In the data rows, 128 means zero.
Here are some points, one per row:
[143  94  83  97  83  75  98  89 148 143  91 107 107  96  92 148 105 113 105 106 210  84 172  94
  96 146 175 182 102  99  90  92  86 100  97 170  99 117  94  99  94 151  94  77 110  92 165 187]
[163 115 125 104  97 193 204  86 175 175 115 116 108 197 114 101 122  91 111 101 102 120 174 107
 121 162 111 111 235 105 161 154 111  89 115 110 119 106 117 112 110  97 104 105  98 116 169 145]
[110 109  98 102 117  92 181 164 159  96 111 100 104 156 109 109 116  89 108 190 103 102 100 121
 101  85 114 102 183 110  97 103 105 137 162 108 112 101 111 129 193 109  95 106 103 107 137  93]
[154 124 170  98 122 109  99 231 109 176 103 104 108  96 113 104 115  99 105 165 142 123 111 107
 112 201 103 204 108 107 165  89  95 112 104 137 117  91 207 115 222 106 111 110 126 141 109 108]
[206 113 166 128 116 119 125 165 109 164 107 117 130 121 116 170 127 113 163 114 163 110 113 130
  98 166 109 149 122 117 115 133 210 114 124 205 130 117 248 121  99 165 112 115 132 122 121 115]
[104 110 169 183 104 103 105 117 178 150 100 161 108 100  86  79 110 107 112 104 104 108 136 103
 143 103 116  93 100 115 186 115 175 211  95 107 110 107 103 102 108 109 147 141 108 104 166 101]
[105  98 117 113 114 105 119 110 147 110 103 170 106 119 174 154 163  97 126 111 118 117 145  95
 145 117 114 111 111 103 110 114 165 152 156 109 101 140 108 228 121 118  96 177 120 110 105 121]
[121 135 103 127 119 220 213 234 181 166 135 128 126 175 121 119 126 218 133 214 128 120 116 115
 126 226 129 132 193 127 190 122 130 124 126 131 123 220 125 198 103 125 124 132 128 129 119 106]
[127 117 135 122 223 191 191 128 201 127 106 127 134 120 131 184 151 135 123 131 193 228 115 134
 149 132 125 133 122 194 158 130 128 146 132 183 129 125 133 132 139 214 145 133 122 153 228 176]
[140 131 111 231 114 127 115 117 130 125 121 122 190 124 127 132 157 118 184 188 173 231 131 144
 126 121 135 123 121 109 130 173 126 126 121 124 219 185 129 124 191 125 122 108 166 121 112 122]
[126 116 154 187 119 134 126 107 112 106 149 132 109 119 121 119 121 126 114 119 146 105 105 111
 169 117  87 201 120 119 112 117 154 122 165 147 128 128 105 128 158 111 121 129 121 145 118 110]
[ 95 192 119  98 107 102 107 102 110 100  90 129 208 113 157 103 207 147 110 111  90 154 110 132
 137 105 107 114 106 106  97 156 100 102  90 121  90 168 111 108  99 101  87  90 143 195 109 100]
[120 131 118 109 116 165 195 117  85 111 108 120 103 115 123 153 109 121 119 110 105 178 109 123
 119 112 122 126 105 113 180 152 108 120 128 109 115 170 126 107 122 121 154 121 230 110 185 153]
[172 102 112 124 189 165 115 117 155 102 129 111 184 119 207 190 115 125 115 125 112 117 174 129
 113 128 192 127 124 105 190 128 157 120 109 108 119 121 119 120 123 114 175 109 104 118 164  92]
[108 108 111 180 151 138 156 220 103 103 118 119 157 184 111 125 104 114 115  97 108 112 125 125
 123 209 108  89  92 113 168 101 120 121 114 110 119 162 106 114 203 113 110 108 103 196 106 190]
[112 150 110 107  98 115 136 121 108 109 153  95 194 106 190 102 210 139 115 108 115 101 106 145
 150 126 105 106 100 115 105  95  94  98 103 103 173  89 110 111 106 159 147 116 158 175 119 100]
[109 117 244 111 112 113 110 148 111 180 117 110 113 102 117 115 102 190 102 255 140 108 154 178
 107 144 111  99 103 114 101 122 105  98 115 110  91 153 110 173 148 106 200 104 111 110 112 119]
[179 211 127 123 170 195 100 194 193 120 120 117 111 121 146 199 127 122 167 118 113 109 121 131
 119 106 123 135 122 126 166 123 108 116 113 107 127 109 110 184 117 107 107 136 129 130 198 167]
[101 114 101 103 119 108 111 159  99 188 104 103 182 168 115 107 106 109 102  99 141 106  94  99
 102 146 186 215 104 184  99 238 111 106  90  91  99 106  94 112 171 184 108 159 104  88 108 100]
[154 125 115 110 116 109 104  98 158  96 120 109 133 110 117 111  93 112 116 114 113 132 112 115
  97 221 107 125 125 165 103 238 122 127 110 120 151 135 102 116 156 114 120 193 158 115 106 114]
[190 120 185 123 115 123 117 110 128 111 165 106 117 208 114 113 130 190 215 119 110 126 111 120
 161 123 198 117 100 185 127 148 109 124 187 108 117 118 153 126 168 111 121 121 118 105 119 128]
[115 190 109 196 160 161 102 116 102  99 110 115  98 154 108  93 101 100 161 107 167 115 165 150
 114 116 101 110 153 115 109 106 109 101 123  89 102 119 119 111 103 216 161 105 109 110  99 137]
[121 122 134 142 116 106 122 112 132 117 106  89 120 113  92 173 138 112 104  96  97 107 161  97
 190 109 113 106 116 111  95 102 169 108 147 116 120 186 121 174 123 118 207 203 118 108 104 118]
[ 99 108 152 184 122 106 101 117 118 120 170 140 109 119 113 114 104 111 100 104  83 157  99 108
 140 126 138 189 108  96 106 100  99 111 184 150 154 113 103 113  99 107 103 134 114 131 122  96]
[115 143 125 231 126  94 213 145 139 113 120 106 119 105 138 113 128 129 136 128 110 127 123 125
 112 136 160 171 173 122 117 133 125 131 112 111 127 109 129 132 106 133 144 125 105 125 113 223]
[116 114 115 160 118 111 106 112 110 111 118 165 178 167  97 119 234 175 116 105 110 114 109 165
  99 116 113 117 231 107 114 112 116 145 115 114  91 104 126 105 168 115 174 121 200 156 123 114]
[120 134 188 106 106 122 119 132 135 112 208 178 121 164 121 122 135 118 118 127 148 124 136 112
  99 121 236 166 125 153 136 112 133 125 181 200 163 131 111 132 126 221 133 118 136 177 106 125]
[188 224 107 119 112 111 119 119 144 156  99 162 117 107 255 103 104 192  94 114 113 127 115 114
 148 126 116 112 121 160 113 113 183 183 195 120 124 117 175 112 123 125 107 114 113 100 117 125]
[113 118 121 105 121 112 112 120 117 106 101 155 102 110 113 108 189  99 121 137 148 183 114 236
  89 119 115 115 112 171 119 148 111  97 155 102 204 209 119 164 105  96 115 181  98 105 122 117]
[122 110 114 102 116 115 108 130 110 102 109 148 175 175 158 111 153 148 128 109 122 113 105 172
 116 116 119 126 222 121 116 117 104 228 113 136 162 113 120 152 113 101 189 111 208 106 107 120]
[110 103 189 103 185 101 123 116  92  95  96 186 106 110 107 164  96 181 161 141  93 148 202  85
 169 103  99 108 119 107 105 110  89 106  89 143 171 100 112  91  98 108  99 182 107 108  99  96]
[122 180 108 197 230 168 185 108 106 132 187 216 127 114 115 115 128 113 112 133 112 100 130 117
 104 123 177 114 116 199 114 116 110 132 117 204 125 122 172 120 125 105 129 121 163 112 115 175]
[ 97 201 105 103 111 114 123 118 183 169 180 168 112 122 162 198 112 108 184 120 110 116 104 122
 174 126 116 123 104 106 100 112 240 173  98  96 124 114 166 105 117 110 186  97 112 113 101 116]
[102 165 100 102 168 151  96 107 143 105 184  96 114 108 104 159 110 120 176 110 170 156  89  93
  90 104  92  95 114  86  99 117  86 115 116 190 106 114 110 109 107 150 111 116  88  99 175 169]
[116 100 121 111 181 163 175 114 111 124 167 104 102 121 152  94 111 112 114 119 114 144 115 115
 120 106 109 116 110 132 130 149 123 118 109 102 116 168 117 118 109 109  97 106 247 111 145 182]
[131 125 178 128 128 109 124 112 106 251 133 117 121 217 127 130 108 188 126 168 170 119 209 203
 123 120 122 130 175 121 124 123 127 236 123 115 209 134 117 121 123 181 113 134 121 143 192 130]
[112 120  96 115 108 130 114 127 101 110 110  91 110 122 126 122 158 119 116 154 201 147 208 139
 166 118 119 110 118 118 119 115 184 118 110 183 105 110 113  99 145 101 105 244 115 113 133 117]
[133 115 165 111 119 111 123 123 117 117 188 102 119  96 120 119 123 119 209 117 115 113 138 115
 152 117 134 107 138 188 126 194 110 124 204 114 117 121 176 126 169 151 116 102 121 156 126 118]
[140 114 147 100 120 120 115 114 102 109 115 134 110 105 105  98  98 116 162 106 166 113  96 115
 180 113 233 123 122 107 108 101 160 106 159 173 119 106  91 115 105  95 114  95 121 168 111 103]
[122 122  99 119 121 125 116 123 120 125 151 212 167 115 110 114 115 116 112 139 123 103 126 130
 211 115 135 180 126 135 162 220 107 124 227 113 116 115 183 122 112 126 125 189 116 203 122 133]
[102  99  86 102 101 137 103  89  97 115  89  96  95  91  81 104 145 157 101 162  78  90 110 207
  97 103 105 101 105 127 114 100 105 135  96  99 171  81 106 185 100 188  83  82  96  90  86 103]
[184  87  84 101 102 104  98 123  85 160 102  93  78  97 139  92 145  97 103 107  95 106  90  74
  78 105  96  94  95 104 145  92 116 152  97  94  98 178 147  88  89 101 148  99  82 199  95  94]
[ 94 100 114 105 146 154  93 105 152 116 103 103 187 113 168 178  88 117 115 114 109 110 144 104
  92  94  94 112 108 134 191  99 150  95 124 103 117  96 109 101 102 106 165 106 147 107 140 163]
[123 107 104 110  96 104 117 115 112 109 221 154 116 119 109 150  96 114  99 105 147 211 109 178
 156 107 111 113 126 181 118  98 157 105  81 148 101 105 169 176 115 110 107 154 104 114 103 111]
Along one direction, these points spread out more than along any other. Take the direction at right angles to it along which they spread out most. Go by this last direction. How many in every 100 of the points above lie lower along it than each point below? Round to a whole number. More than half of the points above lie lower than the first one.
[112 120  96 115 108 130 114 127 101 110 110  91 110 122 126 122 158 119 116 154 201 147 208 139
 166 118 119 110 118 118 119 115 184 118 110 183 105 110 113  99 145 101 105 244 115 113 133 117] 61
[ 95 192 119  98 107 102 107 102 110 100  90 129 208 113 157 103 207 147 110 111  90 154 110 132
 137 105 107 114 106 106  97 156 100 102  90 121  90 168 111 108  99 101  87  90 143 195 109 100] 20
[154 125 115 110 116 109 104  98 158  96 120 109 133 110 117 111  93 112 116 114 113 132 112 115
  97 221 107 125 125 165 103 238 122 127 110 120 151 135 102 116 156 114 120 193 158 115 106 114] 41
[206 113 166 128 116 119 125 165 109 164 107 117 130 121 116 170 127 113 163 114 163 110 113 130
  98 166 109 149 122 117 115 133 210 114 124 205 130 117 248 121  99 165 112 115 132 122 121 115] 80
[126 116 154 187 119 134 126 107 112 106 149 132 109 119 121 119 121 126 114 119 146 105 105 111
 169 117  87 201 120 119 112 117 154 122 165 147 128 128 105 128 158 111 121 129 121 145 118 110] 68
[102 165 100 102 168 151  96 107 143 105 184  96 114 108 104 159 110 120 176 110 170 156  89  93
  90 104  92  95 114  86  99 117  86 115 116 190 106 114 110 109 107 150 111 116  88  99 175 169] 89
[131 125 178 128 128 109 124 112 106 251 133 117 121 217 127 130 108 188 126 168 170 119 209 203
 123 120 122 130 175 121 124 123 127 236 123 115 209 134 117 121 123 181 113 134 121 143 192 130] 11
[105  98 117 113 114 105 119 110 147 110 103 170 106 119 174 154 163  97 126 111 118 117 145  95
 145 117 114 111 111 103 110 114 165 152 156 109 101 140 108 228 121 118  96 177 120 110 105 121] 57
[102  99  86 102 101 137 103  89  97 115  89  96  95  91  81 104 145 157 101 162  78  90 110 207
  97 103 105 101 105 127 114 100 105 135  96  99 171  81 106 185 100 188  83  82  96  90  86 103] 9
[123 107 104 110  96 104 117 115 112 109 221 154 116 119 109 150  96 114  99 105 147 211 109 178
 156 107 111 113 126 181 118  98 157 105  81 148 101 105 169 176 115 110 107 154 104 114 103 111] 84
[116 100 121 111 181 163 175 114 111 124 167 104 102 121 152  94 111 112 114 119 114 144 115 115
 120 106 109 116 110 132 130 149 123 118 109 102 116 168 117 118 109 109  97 106 247 111 145 182] 36
[127 117 135 122 223 191 191 128 201 127 106 127 134 120 131 184 151 135 123 131 193 228 115 134
 149 132 125 133 122 194 158 130 128 146 132 183 129 125 133 132 139 214 145 133 122 153 228 176] 77
